In the rows, 128 means zero.
The same turns and mirrors carry the whole set onto itself, and each row onto the other rows of its family. Which rows share a family with each named row? Give them in list order.
These 40 rows form 5 families of 8 rows each.
bodar: [116 140 127 113 106 127 166 110 147 140 151 160 124 145 122 149 116 149
 139 101 140 114 126]
tugaf: [114 122 157 115 123 154 126 139 123 142 109 124 133 146 131 109 138 150
 149  96 115  97  99]
zif: [105 123 124  99 118 132 165 100 126 138 132 124 114 161 132 142 126 147
 173 117 135 101 105]
gobod: [109 135 146  93 109 145 153  98 120 128 100 130 129 159 133 134 135 145
 130 136 114 132  89]
vuk: [110 140 141 111 119 155 142 105 124 137 116 123 148 151 130 144 124 161
 116 119 104 141 100]
bufe: [107 125 164  97  95 148 126 130 124 131 175 136 148 155 120 137 142 149
 139 122 123 102 113]
pifeg: [125 133 157 118 136 134 128 158 146 161 134 141 106 146 114 135 119 145
 142 101 125 119  98]
zifo: [134 133 154 110 136 148 122 153 146 155 127 134 118 160 135 125 127 139
 161 108 132 110 121]
zevud: [106 145 146 108 125 140 133 101 110 148 122 124 142 155 140 150 148 144
 128 132 109 131 110]
soka: [104 128 123 111 121 120 171 110 123 144 141 134 106 144 114 151 121 150
 148 109 132 116  89]
semu: [117 128 157 123 126 141 130 151 123 151 125 131 124 134 110 123 126 153
 132  93 115 112  84]
nulap: [115 120 157  98 101 159 137 135 144 125 179 146 137 160 118 132 122 156
 127 106 124 118 112]
tade: [110 146 143 103 121 149 137 113 162 149 118 141 121 167 126 160 107 153
 135 127 112 142 116]
Dema: [ 89 131 142 102 109 116 154  95 119 147 143 128 124 154 124 155 135 144
 162 120 125  96 103]
fuge: [114 110 174  78 119 139 140 132 141 136 149 138 106 184 130 124 133 136
 148 122 128 117  91]
Vites: [119 134 116 111 104 150 163 114 131 123 139 152 129 140 134 131 135 149
 149 111 141 104 129]
vuna: [108 143 131 116 105 131 153 109 129 136 154 163 131 139 132 149 147 141
 136 115 135 107 133]
guv: [112 149 141 102 112 155 141 129 150 147 116 149 124 158 111 152 114 152
 121 135 116 146 109]
seku: [135 133 163 117 116 139 128 140 117 135 108 125 133 133 129 118 132 145
 145 113 118 108  89]
raza: [123 130 134 108  91 134 161 120 139 115 144 160 118 133 124 134 128 143
 151 118 142  98 112]
vume: [108 117 155  92 102 156 148 138 128 129 172 143 132 159 105 127 131 155
 118 112 125 123  93]
muk: [117 116 153  86  99 162 144 132 122 125 161 133 147 166 121 112 139 151
 141 114 132 104 111]
fufu: [102 111 155  80 122 150 150 126 145 141 152 144 110 189 133 118 139 140
 149 106 133 109 113]
lepe: [123 142 168 112 134 127 114 141 137 169 141 135 122 159 130 145 135 134
 152 116 123 111 121]
Sisa: [132 135 163 112 132 131 128 144 150 150 109 148 100 151 137 129 127 133
 153 113 125 115 105]
nesok: [103 128 131 108 114 120 172  95 116 142 142 126 132 147 119 143 120 154
 145 100 128 108  93]
pipu: [124 133 165 113 145 125 130 140 144 171 131 130 117 162 125 133 115 143
 145  93 121 117 104]
busu: [117 149 139  97 105 161 137 121 152 142 102 146 135 166 126 137 121 150
 145 134 123 124 129]
ruriz: [115 138 118 120 105 134 168 121 131 132 148 155 117 130 111 147 121 152
 134 109 138 115 107]
bunoz: [ 97 150 151 106 102 145 123 113 154 148 117 152 128 158 127 159 128 145
 142 137 113 119 127]
ruf: [ 95 106 162  89 127 143 146 116 138 140 165 129 115 179 129 132 129 152
 133  97 116 121  90]
vugo: [125 118 168  91  99 157 139 139 128 116 153 149 133 158 128 110 144 143
 123 118 127 115 101]
kitir: [ 99 112 158  85 120 144 153 132 142 143 167 145 106 179 113 133 129 147
 128 110 126 127  91]
Donu: [ 87 116 166  93 124 137 135 117 137 146 162 148 108 176 137 135 152 137
 139 108 118 108 111]
vol: [106 141 142 101 124 149 147 114 124 148 111 127 129 159 117 145 125 155
 116 129 109 148  89]
lodiv: [117 119 137 100 121 119 169 106 117 130 141 134 105 153 137 134 136 137
 158 116 138 106  89]
zise: [121 135 164 124 116 143 127 143 132 149 125 138 147 136 115 118 121 156
 128  87 115 107 103]
muz: [ 98 133 170 120 113 140 117 131 122 149 119 139 138 139 126 123 147 146
 135  99 108  96 105]
rodaz: [114 138 138  95 129 154 147 106 117 147 100 120 137 170 138 130 136 147
 137 128 118 133 107]
zapa: [130 149 143  94 106 146 145 118 148 132 116 152 124 161 131 147 122 140
 137 147 130 138 118]

Same family as lepe: bufe, zevud, Dema, vuna, bunoz, Donu, muz
Same family as Vites: tugaf, zif, zifo, muk, fufu, busu, rodaz
Same family as zise: bodar, vuk, nulap, tade, nesok, pipu, ruf
Same family as seku: gobod, fuge, raza, Sisa, vugo, lodiv, zapa

The same turns and mirrors carry the whole set onto itself, and each row onto the other rows of its family. Which rows share a family with each named row? Give them in list order.
These 20 rows form 4 families of 5 rows each.
X: [118 147 151 104 115 148 148 100 151 123 120 125 132 128 144]
N: [130 117 137 102  82 135 138 116 139 114 111 125 113 149 131]
F: [145 120 152 118 117 166 115 107 188 106 114 146 107 158 126]
D: [121 101 129 108  98 138 134 116 162 117 123 129 127 148 131]
H: [153 122 153 114 101 162 116 111 171 103 105 145  96 164 124]
E: [148 127 120 120 115 133 100 129 172 113 136 154 112 141 139]
W: [113 120 138 110 119 146 141 106 169 122 129 128 138 137 138]
T: [148 153 168 112 115 171 125  99 169 108 106 142 103 149 133]
Y: [155 142 164 111 100 164 121 105 161 105 101 142  93 157 128]
M: [117 123 122 132 122 157 107 122 166 125 119 134 131 136 158]
A: [147 175 143 113 123 140 114 116 155 117 129 148 111 124 150]
L: [157 137 125 114  94 128 102 132 150 108 122 151  97 145 138]
U: [127 145 150 100  91 141 147 107 132 117 108 123 116 137 138]
V: [117 153 137 127 124 163 115 115 151 129 114 129 128 126 164]
B: [144 140 162 115 126 171 121 100 185 110 114 146 112 149 131]
Z: [157 166 140 111  99 132 112 124 139 110 118 147  97 134 144]
K: [141 151 130 119 133 141 106 120 176 119 139 153 122 127 146]
G: [125 110 115 130  98 150 103 132 151 120 109 133 116 147 151]
S: [134 133 127 124  86 148 110 129 128 117  97 129 104 144 154]
J: [128 160 140 123 102 156 117 117 129 123 100 126 113 131 163]

Same family as S: M, V, G, J
Same family as B: F, H, T, Y
Same family as U: X, N, D, W

The same turns and mirrors carry the whole set onto itself, and each row onto the other rows of its family. Which rows share a family with each named row? Give them in list order.
These 30 rows form 5 families of 6 rows each.
Ledu: [144 140 120 153 121 159 140 128]
tezo: [127 140 129 106 116 144 131 147]
damu: [146 109 124 162 118 135 121 125]
vupe: [129 140 133 103 122 140 136 140]
vapin: [134 133 157 129 116 148 120 116]
fov: [107 121 105 145 121 120 124 135]
Par: [135 141 152 125 115 152 119 121]
pedi: [128 139 127 104 113 139 134 143]
Dos: [121 139 138 131 119 103 113 137]
fidid: [109 126 102 147 117 128 127 131]
Beka: [146 142 123 152 121 153 147 123]
sotu: [148 109 125 156 121 125 118 124]
megiz: [132 131 158 127 126 147 124 118]
pove: [146 108 130 156 119 127 120 125]
bol: [118 137 137 129 125 105 114 140]
risap: [143 143 121 151 123 153 144 123]
suk: [127 139 123 105 118 141 137 142]
kolom: [110 125 105 149 117 128 119 138]
Lut: [142 106 128 161 126 130 122 126]
linu: [143 136 125 156 126 152 143 120]
kaveb: [112 129 101 148 117 128 123 140]
Rusi: [117 134 141 132 126 106 114 137]
zarin: [120 142 136 127 120 103 113 137]
lir: [133 134 155 124 123 151 123 118]
vonod: [135 132 152 125 117 151 119 113]
zosuz: [123 142 123 108 116 147 130 146]
piv: [108 125 104 147 113 126 126 131]
petar: [145 142 125 154 122 156 141 129]
gubut: [143 110 133 160 125 125 122 126]
Pana: [119 138 129 132 116 107 113 146]

Same family as vupe: damu, fov, Par, linu, Pana

